Here are some numbered points:
tensor([-0.87, -0.43,  0.17,  0.42,  0.80, -0.12,  0.34,  0.62,  0.38,  0.15,
         0.73,  0.31,  1.75,  0.09, -0.18, -0.06,  0.46,  0.64, -1.02,  0.70,
        -1.51, -0.53,  0.39, -0.74]) 0
tensor([ 0.06, -0.46, -0.69,  0.62, -0.80, -0.40, -0.95,  0.31,  1.05,  0.77,
        -1.56, -0.19,  0.57, -1.29, -0.39, -0.79,  0.02,  1.36, -0.30,  1.43,
         0.25, -0.26, -0.87, -0.56]) 1
tensor([ 0.01, -0.26, -1.48, -1.42, -0.81, -1.01,  0.31, -1.73, -1.15, -1.11,
        -0.47,  0.85, -1.45, -1.10, -0.99, -1.13, -1.38, -1.46,  1.57, -1.17,
         0.47,  0.95, -1.53, -0.38]) 2
tensor([-0.74,  1.87,  1.29,  0.99, -0.32,  1.71, -0.08,  0.84,  0.50,  1.12,
         0.71, -0.71,  1.48,  1.05,  0.41, -0.10,  1.38,  0.78, -1.06, -0.38,
         0.96,  1.17,  0.88,  1.13]) 3
tensor([ 0.23,  1.54,  1.15,  1.04,  0.08,  1.51, -0.85,  0.80,  0.60,  1.17,
         0.75, -1.40,  0.89,  1.52,  0.87,  0.72,  1.03,  0.72, -1.11, -0.20,
         0.64,  0.97,  1.29,  1.27]) 4
tensor([-1.48, -0.58, -1.00, -0.18,  0.22, -0.89,  0.80, -0.59, -0.23,  0.09,
        -0.84,  0.66, -0.12, -1.71, -1.14, -0.56, -0.66, -0.49,  0.33,  0.31,
        -0.74,  0.75, -1.72, -0.37]) 5
tensor([-0.42, -0.20,  0.06,  0.31,  0.46, -0.36,  0.25,  0.36,  0.60,  0.00,
         0.54,  0.65,  1.71, -0.20, -0.31, -0.39,  0.42,  0.77, -0.76,  0.92,
        -0.66, -1.57,  0.50, -0.88]) 6
tensor([-1.00, -1.05,  0.46, -1.28,  1.54, -0.89,  0.55, -0.16, -1.62, -1.66,
         0.68,  1.12, -0.83,  0.36, -0.77,  1.47, -1.12, -1.32,  0.83, -1.22,
        -1.32, -0.69,  0.21, -1.05]) 7
tensor([ 0.15,  1.35,  1.11,  0.94,  0.13,  1.44, -1.00,  0.71,  0.53,  1.00,
         0.91, -1.33,  0.94,  1.57,  0.94,  0.83,  0.97,  0.62, -1.18, -0.10,
         0.59,  0.94,  1.28,  1.29]) 8
tensor([-2.58, -1.38,  2.13, -0.73,  3.66,  0.02,  0.62,  1.31, -1.51, -1.05,
         2.64,  1.34,  0.18,  1.45, -0.82,  2.74, -0.30, -0.94, -0.76, -0.38,
        -3.53, -0.17,  1.35, -1.57]) 9
tensor([-0.61,  1.88,  1.49,  1.25,  0.27,  2.08,  0.38,  1.18,  0.46,  1.35,
         1.48, -0.59,  1.35,  1.40,  0.35,  0.29,  1.53,  0.42, -1.10, -0.32,
         0.52,  1.70,  1.26,  1.47]) 10
tensor([ 0.05, -0.21, -1.52, -1.40, -0.77, -0.89,  0.22, -1.66, -1.12, -1.06,
        -0.36,  0.77, -1.48, -1.10, -1.07, -1.25, -1.31, -1.47,  1.55, -1.15,
         0.42,  1.04, -1.60, -0.38]) 11
tensor([-1.10, -0.90,  0.98, -0.34,  1.87,  0.00,  1.15,  0.47, -0.80, -0.73,
         1.49,  1.31,  0.24,  0.80, -0.33,  1.35,  0.19, -0.48, -0.10, -0.22,
        -1.40, -0.76,  0.56, -1.04]) 12
tensor([-0.45, -0.38, -0.55, -1.49,  0.14, -0.88,  0.71, -1.05, -1.66, -1.57,
        -0.02,  1.09, -1.28, -0.35, -1.05,  0.05, -1.29, -1.62,  1.62, -1.71,
        -0.09,  0.01, -0.64, -0.60]) 13
tensor([-0.17,  0.97,  1.13,  0.73, -0.50,  1.38, -0.47,  0.59,  0.59,  0.76,
         0.85, -0.74,  1.10,  1.19,  1.27,  0.65,  1.28,  0.54, -1.14,  0.07,
         0.86,  1.09,  0.85,  1.64]) 14
tensor([ 1.95,  0.03,  1.50,  0.90, -1.60,  1.54,  3.02,  0.93,  0.81,  1.41,
        -0.10, -1.30,  0.30,  0.43,  2.70, -0.94,  2.21,  0.50, -0.33,  0.44,
         0.72, -1.73,  1.06,  2.01]) 15
tensor([-1.13, -1.46,  1.17, -1.03,  2.41, -0.55,  0.57,  0.57, -1.50, -1.38,
         1.54,  1.04, -0.37,  1.05, -0.64,  1.89, -0.66, -1.05,  0.23, -0.78,
        -2.08, -1.02,  0.88, -1.35]) 16
tensor([ 0.20,  1.20,  1.19,  1.01,  0.00,  1.63, -0.64,  0.76,  0.59,  1.11,
         0.99, -1.13,  0.84,  1.50,  1.19,  1.08,  1.18,  0.45, -1.07,  0.04,
         0.48,  1.53,  1.17,  1.75]) 17
tensor([-0.75, -0.53,  0.25, -0.83,  1.01, -0.31,  1.26, -0.25, -1.24, -1.16,
         0.73,  1.38, -0.41,  0.34, -0.69,  0.96, -0.33, -1.06,  0.86, -1.00,
        -0.32, -0.52, -0.01, -0.78]) 18
tensor([-0.30, -0.51, -0.56,  0.42, -0.25, -0.55, -0.79,  0.30,  0.83,  0.45,
        -0.79,  0.28,  0.94, -0.97, -0.61, -0.58, -0.03,  1.13, -0.51,  1.54,
        -0.14, -0.88, -0.47, -0.82]) 19
tensor([-0.14, -0.50, -0.79,  0.65, -0.72, -0.48, -0.78,  0.29,  1.07,  0.77,
        -1.67, -0.18,  0.38, -1.44, -0.44, -0.70, -0.01,  1.24, -0.38,  1.39,
         0.16, -0.05, -1.11, -0.39]) 20
tensor([ 0.52,  0.97, -0.05,  1.12, -0.44,  0.60, -1.27,  0.34,  1.14,  0.99,
        -0.88, -0.93, -0.03,  0.42,  0.89,  0.27,  0.41,  1.13, -0.63,  0.80,
         1.69,  0.67,  0.29,  0.92]) 21
tensor([ 0.10, -0.32, -0.15,  0.38, -0.22, -0.32, -0.30,  0.50,  0.84,  0.41,
        -0.33, -0.06,  1.40, -0.56, -0.35, -0.80,  0.34,  1.01, -0.67,  1.14,
        -0.46, -1.47,  0.36, -0.83]) 22
tensor([ 1.27,  0.67,  1.48,  0.95, -0.67,  1.53,  1.10,  0.95,  0.63,  1.25,
         0.31, -1.52,  0.56,  1.00,  1.99, -0.12,  1.65,  0.66, -0.81,  0.07,
         0.58, -0.95,  1.25,  1.45]) 23
tensor([-1.21, -0.56,  0.23, -1.15,  1.19, -0.53,  0.89, -0.35, -1.50, -1.41,
         0.60,  1.42, -0.76,  0.12, -0.86,  1.22, -0.80, -1.33,  0.86, -1.18,
        -0.86, -0.22, -0.11, -0.84]) 24
tensor([ 0.14, -0.30, -1.36, -1.54, -0.77, -1.02,  0.43, -1.58, -1.30, -1.20,
        -0.44,  0.73, -1.57, -0.97, -0.95, -1.21, -1.40, -1.60,  1.74, -1.46,
         0.54,  0.64, -1.34, -0.41]) 25
tensor([-1.18, -0.33, -0.50, -1.49,  0.66, -0.96,  0.67, -0.97, -1.66, -1.59,
         0.04,  1.25, -1.30, -0.45, -1.10,  0.79, -1.45, -1.67,  1.30, -1.56,
        -0.60,  0.12, -0.68, -0.77]) 26
tensor([-1.64, -1.03,  0.38, -1.43,  1.86, -1.09,  0.36, -0.22, -1.69, -1.71,
         0.57,  1.23, -0.97,  0.13, -0.90,  1.86, -1.42, -1.42,  0.70, -1.22,
        -1.77, -0.51,  0.12, -1.16]) 27
tensor([-0.17,  1.78,  1.13,  1.14,  0.24,  1.59, -0.59,  0.89,  0.54,  1.24,
         0.91, -1.29,  1.17,  1.51,  0.52,  0.33,  1.09,  0.71, -1.10, -0.30,
         0.66,  0.94,  1.28,  1.04]) 28
tensor([ 0.65,  1.49,  0.55,  1.17, -0.01,  1.15, -1.46,  0.63,  0.93,  1.15,
         0.00, -1.53,  0.45,  1.28,  0.77,  0.47,  0.65,  1.05, -0.90,  0.19,
         1.05,  0.86,  1.10,  0.95]) 29
tensor([-0.36, -0.62, -0.49,  0.26, -0.12, -0.57, -0.20,  0.21,  0.70,  0.33,
        -0.23,  0.21,  0.98, -0.84, -0.49, -0.40,  0.13,  0.87, -0.52,  1.46,
        -0.64, -1.29, -0.18, -0.65]) 30
tensor([-0.10, -0.58, -1.31, -1.63, -0.46, -1.48,  0.02, -1.66, -1.28, -1.58,
        -0.81,  0.81, -1.60, -1.07, -0.75, -0.35, -1.76, -1.45,  1.50, -1.33,
         0.09,  0.17, -1.31, -0.53]) 31
tensor([ 1.01,  0.93,  0.80,  1.07, -0.15,  1.10, -1.13,  0.65,  1.01,  1.15,
        -0.37, -1.58,  0.02,  1.04,  1.37,  0.88,  0.66,  0.96, -0.83,  0.44,
         0.85,  0.43,  1.07,  1.07]) 32
tensor([-0.01,  1.77,  1.26,  1.18, -0.21,  1.76, -0.16,  0.98,  0.66,  1.41,
         0.59, -1.29,  1.07,  1.24,  0.67,  0.30,  1.28,  0.68, -0.98, -0.33,
         0.79,  1.14,  1.16,  1.34]) 33
tensor([ 0.40, -0.62, -1.16, -1.68, -0.50, -1.31,  0.10, -1.41, -1.44, -1.65,
        -0.48,  0.62, -1.62, -0.75, -0.62, -0.72, -1.61, -1.59,  1.66, -1.51,
        -0.03,  0.02, -1.06, -0.46]) 34
tensor([ 0.34, -0.19, -0.63,  0.65, -0.99, -0.22, -1.29,  0.38,  1.20,  0.78,
        -1.57, -0.28,  0.84, -0.98, -0.38, -0.92,  0.14,  1.48, -0.38,  1.33,
         0.53, -0.31, -0.60, -0.67]) 35
tensor([-0.11,  1.07,  1.10,  0.82, -0.69,  1.33, -0.20,  0.71,  0.76,  0.99,
         0.03, -0.81,  0.72,  0.72,  1.17,  0.58,  1.19,  0.74, -0.89,  0.09,
         1.11,  1.03,  0.72,  1.60]) 36
tensor([-1.44, -1.22,  0.51, -1.52,  2.02, -1.24,  0.46, -0.12, -1.81, -1.80,
         0.74,  0.87, -1.11,  0.38, -0.75,  1.86, -1.48, -1.54,  0.76, -1.36,
        -2.20, -0.85,  0.31, -1.11]) 37
tensor([-1.19, -0.46,  0.33, -0.74,  1.14, -0.25,  1.30, -0.24, -1.15, -1.03,
         0.71,  1.54, -0.35,  0.24, -0.76,  1.18, -0.31, -1.00,  0.64, -0.86,
        -0.61, -0.35, -0.07, -0.83]) 38
New points follow, each followed by the numbers of its five nearest points above by angle, nearest first.
tensor([-0.80, -0.11, -0.25,  0.13,  0.59, -0.63,  0.40, -0.17,  0.44, -0.28,
         0.54,  1.13,  0.96, -0.22, -0.52,  0.29,  0.08,  0.58, -0.50,  1.10,
        -0.62, -1.65,  0.02, -1.08]) 6 30 0 22 19
tensor([ 0.24,  1.58,  0.60,  1.13, -0.15,  1.13, -1.34,  0.64,  0.80,  1.16,
        -0.05, -1.36,  0.72,  1.17,  0.57,  0.38,  0.72,  1.03, -0.90,  0.03,
         1.20,  0.88,  1.01,  0.90]) 29 4 8 28 32
tensor([-0.80, -0.85,  0.75, -0.24,  1.56, -0.08,  1.18,  0.37, -0.66, -0.66,
         1.38,  1.23,  0.29,  0.77, -0.19,  1.06,  0.31, -0.36, -0.14, -0.13,
        -1.03, -1.02,  0.46, -1.04]) 12 16 9 38 18
tensor([-1.74, -0.30, -0.86, -0.53,  0.30, -0.56,  1.30, -0.63, -0.85, -0.24,
        -0.62,  1.02, -0.36, -1.50, -1.36, -0.30, -0.68, -1.05,  0.77, -0.45,
        -0.93,  1.27, -1.49, -0.16]) 5 26 2 11 13
tensor([ 1.13,  0.70, -0.09,  1.15, -0.24,  0.50, -1.48,  0.27,  1.25,  0.86,
        -0.78, -1.17, -0.18,  0.75,  1.12,  0.23,  0.33,  1.18, -0.74,  1.02,
         1.36,  0.09,  0.61,  0.70]) 21 32 29 36 4
tensor([-0.12, -0.07,  0.10,  0.31,  0.54, -0.26, -0.32,  0.38,  0.66, -0.14,
         0.86,  0.67,  1.98,  0.14, -0.33, -0.51,  0.42,  0.93, -0.94,  0.87,
        -0.43, -1.51,  0.69, -1.08]) 6 0 22 30 19
tensor([ 3.67, -1.46,  1.11,  0.79, -0.62,  0.49,  1.37,  1.68,  0.97,  0.61,
        -1.09, -2.17, -0.43, -0.07,  1.51, -1.27,  1.04,  0.36,  0.51,  0.82,
        -2.55, -1.20,  1.24,  0.66]) 15 23 32 22 29
tensor([ 1.54,  0.05,  1.57,  0.92, -1.09,  1.47,  2.68,  1.08,  0.67,  1.23,
         0.01, -1.32,  0.23,  0.50,  2.54, -0.42,  1.99,  0.42, -0.52,  0.35,
         0.31, -1.45,  1.12,  1.94]) 15 23 36 33 14
tensor([ 1.29,  0.05,  1.69,  0.47, -2.33,  1.37,  2.61,  0.69,  0.81,  1.00,
         0.10, -0.57,  0.82,  0.25,  2.79, -1.42,  2.39,  0.82, -0.65,  0.65,
         1.46, -2.14,  0.90,  1.42]) 15 23 36 14 33
tensor([ 0.44,  1.50,  0.66,  1.08,  0.12,  1.15, -1.43,  0.59,  0.74,  1.05,
         0.19, -1.58,  0.64,  1.43,  0.69,  0.53,  0.65,  0.90, -0.95,  0.08,
         0.86,  0.66,  1.22,  0.84]) 29 4 8 32 28
tensor([ 1.02,  0.98,  0.93,  1.01, -0.23,  1.17, -0.62,  0.74,  0.87,  1.15,
        -0.29, -1.72,  0.04,  1.02,  1.53,  0.74,  0.81,  0.90, -0.83,  0.27,
         0.60,  0.08,  1.10,  1.13]) 32 29 4 8 36
tensor([-0.33, -0.19, -0.15,  0.54, -0.32, -0.26, -1.08,  0.76,  0.81,  0.61,
        -0.64, -0.10,  1.43, -0.63, -0.71, -0.52,  0.08,  1.20, -0.60,  1.07,
        -0.36, -0.24, -0.08, -0.58]) 19 35 22 1 30
tensor([ 0.99, -0.30,  1.68,  0.75, -1.31,  1.33,  3.52,  1.07,  0.60,  1.06,
        -0.19, -0.71,  0.22, -0.03,  2.68, -0.51,  2.10,  0.26, -0.40,  0.45,
         0.22, -1.63,  0.84,  2.12]) 15 23 36 14 33
tensor([ 0.07,  0.02, -0.21,  0.20, -0.15, -0.31, -1.41,  0.35,  0.90,  0.05,
         0.19,  0.53,  1.86, -0.31, -0.65, -0.62,  0.17,  1.11, -0.72,  1.38,
        -0.11, -1.27,  0.54, -0.80]) 22 6 19 30 35
tensor([ 0.55,  1.62,  0.66,  1.25,  0.05,  1.31, -1.29,  0.67,  0.82,  1.20,
         0.23, -1.53,  0.61,  1.40,  0.67,  0.52,  0.80,  0.91, -0.92,  0.03,
         0.95,  0.92,  1.13,  0.98]) 29 4 8 28 32
tensor([ 0.10, -0.55,  0.24,  0.27,  0.94, -0.19,  0.55,  0.32,  0.37, -0.24,
         1.28,  0.41,  1.50,  0.53,  0.19, -0.26,  0.74,  0.53, -0.84,  0.53,
        -0.67, -1.87,  0.67, -0.97]) 6 0 22 12 30
tensor([ 1.91, -0.39,  0.44,  0.75, -2.15,  0.63,  1.66,  0.29,  1.23,  1.09,
        -1.15, -0.79, -0.32, -0.40,  2.84, -0.93,  1.53,  0.88, -0.25,  1.19,
         1.95, -1.51,  0.22,  1.78]) 15 23 21 36 32
tensor([-0.36, -0.16, -0.96,  0.85, -0.72, -0.36, -1.31,  0.24,  1.11,  0.89,
        -1.82, -0.10,  0.11, -1.62, -0.55, -0.48, -0.10,  1.23, -0.30,  1.23,
         0.35,  1.07, -1.68, -0.04]) 20 1 35 19 30
tensor([ 1.37,  0.60, -0.37,  1.15, -0.52,  0.41, -1.49,  0.13,  1.37,  0.87,
        -0.97, -1.07, -0.19,  0.51,  1.13, -0.05,  0.35,  1.26, -0.58,  1.25,
         1.92, -0.07,  0.38,  0.75]) 21 32 29 36 35
tensor([-1.11,  0.15, -0.82, -0.20,  0.57, -0.39,  1.39, -1.06, -0.20, -0.36,
         0.46,  1.27,  0.00, -0.31, -0.91,  0.87, -0.17, -0.23,  0.27,  0.23,
         0.08, -1.29, -0.54, -0.98]) 38 18 24 26 27
tensor([-0.55, -0.18, -0.65,  0.11,  0.18, -0.69, -0.55, -0.32,  0.62, -0.15,
         0.21,  1.00,  0.79, -0.52, -0.73,  0.00, -0.08,  0.77, -0.51,  1.67,
        -0.31, -1.68, -0.18, -1.00]) 30 19 6 22 0
tensor([-0.52, -0.55, -0.06,  0.08,  0.98, -0.31,  1.28, -0.11, -0.01, -0.39,
         0.90,  0.98,  0.63,  0.25, -0.01,  0.50,  0.44,  0.05, -0.28,  0.35,
        -0.57, -1.47,  0.21, -0.86]) 12 6 0 16 9
tensor([ 1.43,  0.51,  1.16,  1.05, -0.93,  1.43,  1.09,  0.89,  0.87,  1.37,
        -0.20, -1.49,  0.12,  0.59,  2.09,  0.10,  1.51,  0.67, -0.64,  0.34,
         0.71, -0.32,  0.93,  1.73]) 23 15 36 32 33
tensor([-1.05, -0.25, -0.54,  0.11,  0.30, -0.66, -0.09, -0.27,  0.43, -0.03,
         0.25,  0.89,  0.83, -0.67, -0.83,  0.23, -0.16,  0.61, -0.44,  1.42,
        -0.73, -1.47, -0.49, -0.80]) 30 6 19 22 0
tensor([-0.18, -0.12,  0.06,  0.34,  0.39, -0.29,  0.08,  0.35,  0.69, -0.09,
         0.63,  0.65,  1.78, -0.13, -0.28, -0.52,  0.45,  0.86, -0.72,  0.92,
        -0.44, -1.74,  0.62, -0.97]) 6 22 0 30 19
tensor([-0.80, -0.72, -0.22, -1.57,  0.79, -1.15,  0.43, -0.78, -1.63, -1.71,
         0.00,  1.11, -1.21, -0.17, -0.98,  0.80, -1.46, -1.51,  1.29, -1.49,
        -0.61, -0.42, -0.37, -0.86]) 26 13 24 7 27
tensor([-0.41, -0.28, -0.51, -1.41,  0.15, -0.66,  0.81, -1.01, -1.60, -1.44,
         0.11,  1.27, -1.07, -0.19, -1.09,  0.15, -1.06, -1.54,  1.55, -1.64,
         0.23,  0.02, -0.57, -0.61]) 13 26 34 31 25
tensor([ 0.78,  1.14,  1.05,  1.21, -0.66,  1.55,  0.20,  0.84,  0.88,  1.43,
         0.05, -1.36,  0.28,  0.90,  1.46,  0.72,  1.28,  0.54, -0.69,  0.07,
         0.79,  1.20,  0.92,  1.91]) 36 17 33 14 4
tensor([ 0.33,  1.23,  1.27,  1.22,  0.16,  1.72, -0.27,  0.94,  0.64,  1.20,
         1.11, -1.20,  0.52,  1.46,  1.17,  1.22,  1.17,  0.28, -1.07,  0.09,
         0.17,  1.74,  1.27,  1.94]) 17 8 4 14 33
tensor([-1.04,  0.07, -0.61, -0.07,  0.53, -0.54,  0.71, -0.74,  0.14, -0.32,
         0.58,  1.23,  0.28, -0.32, -0.75,  0.72, -0.09,  0.14, -0.22,  0.89,
        -0.53, -1.55, -0.41, -1.02]) 6 30 38 12 18
tensor([ 1.51,  0.34, -0.54,  1.13, -0.58,  0.16, -1.34,  0.02,  1.46,  0.86,
        -1.19, -0.93, -0.46,  0.18,  1.32, -0.09,  0.27,  1.26, -0.52,  1.48,
         1.97, -0.07,  0.18,  0.81]) 21 32 29 35 1
tensor([-0.66, -0.08, -1.06,  0.77, -0.81, -0.45, -1.61,  0.12,  1.12,  0.74,
        -1.79,  0.05,  0.05, -1.84, -0.69, -0.51, -0.17,  1.20, -0.37,  1.33,
         0.48,  1.22, -1.96, -0.08]) 20 1 35 19 5
tensor([-0.74, -0.31, -0.05,  0.26,  0.18, -0.42, -0.07,  0.48,  0.63,  0.11,
         0.31,  0.59,  1.81, -0.44, -0.46, -0.30,  0.23,  0.79, -0.70,  1.07,
        -0.96, -1.03,  0.24, -0.64]) 6 0 30 22 19
tensor([-0.66, -0.62,  0.24, -0.84,  0.93, -0.36,  1.09, -0.29, -1.10, -1.16,
         0.71,  1.42, -0.46,  0.42, -0.67,  0.98, -0.38, -0.95,  0.77, -0.93,
        -0.15, -0.66,  0.00, -0.90]) 18 38 24 7 27
tensor([ 1.52,  0.47,  0.61,  1.09, -0.49,  0.87, -0.60,  0.56,  1.17,  1.11,
        -0.71, -1.57, -0.47,  0.69,  1.75,  0.58,  0.70,  0.96, -0.72,  0.85,
         0.92, -0.05,  0.84,  1.17]) 32 21 29 23 36
tensor([-0.61, -0.08, -0.29,  0.16,  0.59, -0.67,  0.15, -0.22,  0.49, -0.25,
         0.54,  1.23,  0.95, -0.14, -0.44,  0.19,  0.03,  0.60, -0.57,  1.20,
        -0.33, -1.79,  0.16, -1.18]) 6 30 22 0 19
tensor([ 1.87, -0.52,  1.02,  1.13, -1.28,  1.04,  2.89,  0.96,  1.13,  1.23,
        -1.06, -0.85, -1.01, -0.43,  2.66,  0.06,  1.48,  0.22,  0.09,  0.96,
         0.26, -0.38,  0.53,  2.68]) 15 23 36 32 14
tensor([ 0.62,  0.87,  1.50,  0.93, -0.32,  1.49,  0.90,  0.98,  0.52,  1.20,
         0.39, -1.47,  0.56,  0.95,  1.75,  0.38,  1.44,  0.52, -0.99, -0.14,
         0.11, -0.34,  1.19,  1.51]) 23 33 36 4 14
tensor([ 0.01, -0.53, -0.60,  0.48, -0.45, -0.54, -0.94,  0.26,  0.97,  0.55,
        -1.01,  0.06,  0.82, -1.01, -0.45, -0.73, -0.03,  1.23, -0.51,  1.58,
         0.14, -0.97, -0.38, -0.91]) 19 1 35 20 30
tensor([ 1.66, -0.20,  1.16,  1.08, -1.16,  1.20,  2.68,  1.02,  0.98,  1.28,
        -0.76, -1.06, -0.68, -0.15,  2.58,  0.06,  1.61,  0.29, -0.13,  0.72,
         0.22, -0.52,  0.70,  2.49]) 15 23 36 32 14
tensor([ 0.85,  1.01,  1.62,  1.05, -0.10,  1.61,  0.52,  1.05,  0.53,  1.24,
         0.48, -1.77,  0.50,  1.19,  1.71,  0.50,  1.41,  0.53, -0.96, -0.16,
         0.08, -0.34,  1.30,  1.48]) 23 33 4 8 17
tensor([ 3.94, -1.63,  0.94,  0.63, -0.85,  0.33,  1.43,  1.62,  0.87,  0.56,
        -1.24, -2.05, -0.43, -0.14,  1.54, -1.59,  1.04,  0.41,  0.74,  0.82,
        -2.16, -1.60,  1.28,  0.65]) 15 23 22 32 35
tensor([-0.82, -0.35, -0.04,  0.44, -0.25, -0.29, -1.65,  0.94,  0.63,  0.48,
        -0.18, -0.06,  1.83, -0.57, -0.85,  0.02, -0.02,  1.00, -0.53,  0.96,
        -0.78,  0.67, -0.20, -0.01]) 19 35 1 30 20
tensor([ 0.42,  1.02,  1.26,  1.03,  0.00,  1.75, -0.19,  0.80,  0.51,  1.14,
         1.31, -1.14,  0.70,  1.62,  1.42,  1.09,  1.36,  0.28, -1.08,  0.08,
         0.23,  1.56,  1.20,  2.03]) 17 14 8 4 33
tensor([ 1.05, -0.52,  2.12,  0.78, -0.73,  1.50,  3.77,  1.43,  0.41,  0.93,
         0.01, -0.52,  0.03, -0.05,  2.70, -0.08,  2.01, -0.09, -0.25,  0.50,
        -0.38, -1.47,  1.11,  2.46]) 15 23 36 14 33
tensor([ 0.67,  1.47,  0.67,  1.21,  0.12,  1.19, -1.48,  0.66,  0.84,  1.20,
         0.31, -1.61,  0.52,  1.52,  0.82,  0.62,  0.66,  0.95, -0.98,  0.13,
         0.80,  0.74,  1.29,  0.87]) 29 4 8 32 28
tensor([-0.34, -0.49, -0.05,  0.21,  0.88, -0.40,  0.29,  0.14,  0.38, -0.28,
         1.03,  0.90,  1.25,  0.32, -0.03,  0.08,  0.50,  0.53, -0.77,  0.86,
        -0.69, -1.37,  0.46, -0.99]) 6 0 30 22 12
tensor([ 0.93,  0.84,  1.58,  0.94, -0.21,  1.51,  0.93,  1.04,  0.53,  1.16,
         0.33, -1.59,  0.42,  0.97,  1.82,  0.45,  1.49,  0.51, -0.88, -0.03,
        -0.02, -0.58,  1.24,  1.53]) 23 15 33 36 4
tensor([ 0.19,  1.42,  0.59,  1.07,  0.00,  1.07, -1.50,  0.58,  0.80,  1.05,
        -0.03, -1.33,  0.61,  1.18,  0.69,  0.69,  0.56,  0.98, -0.98,  0.15,
         1.08,  0.87,  1.01,  0.89]) 29 4 8 32 28
tensor([ 1.51, -0.25,  1.40,  0.93, -1.54,  1.39,  3.20,  0.98,  0.90,  1.33,
        -0.63, -0.90, -0.15, -0.17,  2.67, -0.46,  1.97,  0.32, -0.18,  0.62,
         0.53, -1.09,  0.79,  2.42]) 15 23 36 32 14
tensor([-0.66, -1.24,  1.58, -0.19,  2.31,  0.26,  1.20,  1.14, -0.84, -0.52,
         2.31,  0.76,  0.61,  1.43, -0.08,  1.08,  0.66, -0.38, -0.50, -0.06,
        -2.10, -1.22,  1.19, -1.09]) 12 9 16 0 38
tensor([-1.68, -0.49,  0.12, -1.21,  1.26, -0.71,  0.77, -0.57, -1.54, -1.42,
         0.42,  1.53, -0.91, -0.08, -1.00,  1.45, -1.03, -1.43,  0.80, -1.28,
        -1.03, -0.04, -0.31, -0.90]) 24 27 7 38 26
tensor([ 0.82,  1.05,  1.61,  0.95, -0.34,  1.69,  0.60,  1.05,  0.54,  1.24,
         0.56, -1.53,  0.68,  1.13,  1.67,  0.32,  1.53,  0.54, -0.91, -0.12,
         0.34, -0.28,  1.32,  1.52]) 23 33 4 36 14
tensor([ 1.56,  0.23, -0.60,  1.06, -0.57,  0.10, -1.50,  0.00,  1.45,  0.68,
        -1.17, -0.75, -0.27,  0.29,  1.31, -0.25,  0.21,  1.36, -0.51,  1.67,
         2.15, -0.55,  0.26,  0.53]) 21 32 35 29 1
tensor([-1.71, -0.15, -0.52, -0.75,  0.42, -0.23,  1.71, -0.55, -1.18, -0.56,
        -0.28,  1.26, -0.44, -0.86, -1.25,  0.23, -0.55, -1.39,  1.11, -0.92,
        -0.90,  0.97, -1.03, -0.11]) 26 13 24 5 38
tensor([-0.09, -0.26, -0.34,  0.15,  0.24, -0.59,  0.31, -0.15,  0.63, -0.07,
         0.35,  0.58,  0.88, -0.30, -0.26, -0.16,  0.25,  0.69, -0.53,  1.18,
        -0.36, -2.28,  0.27, -1.01]) 6 30 22 19 0
tensor([ 1.06,  0.70,  1.21,  1.05, -0.55,  1.36,  0.64,  0.92,  0.83,  1.29,
        -0.22, -1.61,  0.04,  0.75,  1.88,  0.54,  1.26,  0.60, -0.77,  0.21,
         0.29, -0.12,  1.06,  1.62]) 23 32 36 15 33
tensor([-0.68, -0.08, -0.28,  0.20,  0.33, -0.66, -0.12, -0.03,  0.61, -0.14,
         0.28,  1.06,  1.21, -0.36, -0.60, -0.07,  0.05,  0.81, -0.61,  1.34,
        -0.32, -1.64,  0.14, -1.12]) 6 30 22 19 0
tensor([ 2.53, -0.25,  0.11,  1.40, -1.17,  0.82,  1.76,  0.56,  1.47,  1.26,
        -1.39, -1.03, -1.38, -0.45,  2.47,  0.13,  1.04,  0.45,  0.15,  1.29,
         0.80,  0.31,  0.13,  2.67]) 15 23 32 21 36
tensor([-1.11, -0.20, -1.29,  0.82, -0.47, -0.66, -1.32, -0.03,  0.98,  0.64,
        -1.85,  0.25, -0.40, -2.15, -0.70, -0.31, -0.41,  0.83, -0.34,  1.36,
         0.09,  1.51, -2.45,  0.11]) 20 1 35 5 19
tensor([-0.79,  0.00, -1.16,  0.82, -0.81, -0.44, -1.46,  0.06,  1.09,  0.75,
        -1.97,  0.24, -0.07, -2.03, -0.75, -0.45, -0.24,  1.06, -0.32,  1.30,
         0.54,  1.61, -2.25,  0.12]) 20 1 35 19 5
tensor([ 1.15,  0.96,  0.57,  1.10, -0.40,  1.08, -0.77,  0.61,  1.00,  1.27,
        -0.42, -1.64,  0.05,  0.95,  1.31,  0.57,  0.77,  0.92, -0.76,  0.39,
         0.88,  0.42,  0.93,  1.24]) 32 29 21 36 4
tensor([-2.28, -1.36,  1.25, -1.16,  2.89, -0.77,  0.48,  0.57, -1.77, -1.56,
         1.52,  1.19, -0.55,  0.80, -0.85,  2.62, -1.06, -1.29,  0.01, -0.93,
        -2.92, -0.57,  0.81, -1.45]) 16 9 37 27 7
tensor([-1.83, -1.15,  1.05, -0.98,  2.42, -0.57,  0.54,  0.35, -1.48, -1.35,
         1.33,  1.34, -0.41,  0.69, -0.74,  2.19, -0.74, -1.08,  0.03, -0.75,
        -2.06, -0.55,  0.57, -1.37]) 16 9 37 27 12
tensor([-0.66, -0.85, -0.92,  0.52, -0.31, -0.71, -0.03,  0.04,  0.78,  0.47,
        -1.62,  0.16,  0.21, -1.78, -0.47, -0.58, -0.29,  0.77, -0.21,  1.43,
        -0.30, -0.01, -1.37, -0.40]) 20 1 19 35 30
tensor([ 0.94,  1.41,  0.44,  1.19,  0.03,  1.07, -1.54,  0.55,  0.93,  1.14,
        -0.01, -1.64,  0.35,  1.35,  0.88,  0.45,  0.60,  1.02, -0.88,  0.33,
         1.03,  0.63,  1.14,  0.83]) 29 32 4 8 21
tensor([-1.05, -1.06,  1.16, -0.42,  1.99, -0.05,  1.04,  0.65, -0.94, -0.80,
         1.65,  1.21,  0.19,  0.96, -0.31,  1.40,  0.15, -0.60, -0.08, -0.37,
        -1.49, -0.93,  0.76, -1.16]) 12 16 9 38 7
tensor([-0.27,  0.09, -0.04,  0.37, -0.08, -0.26, -1.31,  0.60,  0.84,  0.20,
        -0.02,  0.46,  1.92, -0.34, -0.77, -0.68,  0.14,  1.22, -0.69,  1.16,
        -0.08, -0.96,  0.44, -0.97]) 22 19 6 30 35
tensor([-0.02,  0.21,  0.14,  0.28, -0.14,  0.14, -1.31,  0.71,  0.78,  0.25,
         0.26,  0.03,  2.38, -0.07, -0.68, -0.66,  0.32,  1.11, -0.78,  0.74,
        -0.41, -0.68,  0.79, -0.60]) 22 6 0 30 19
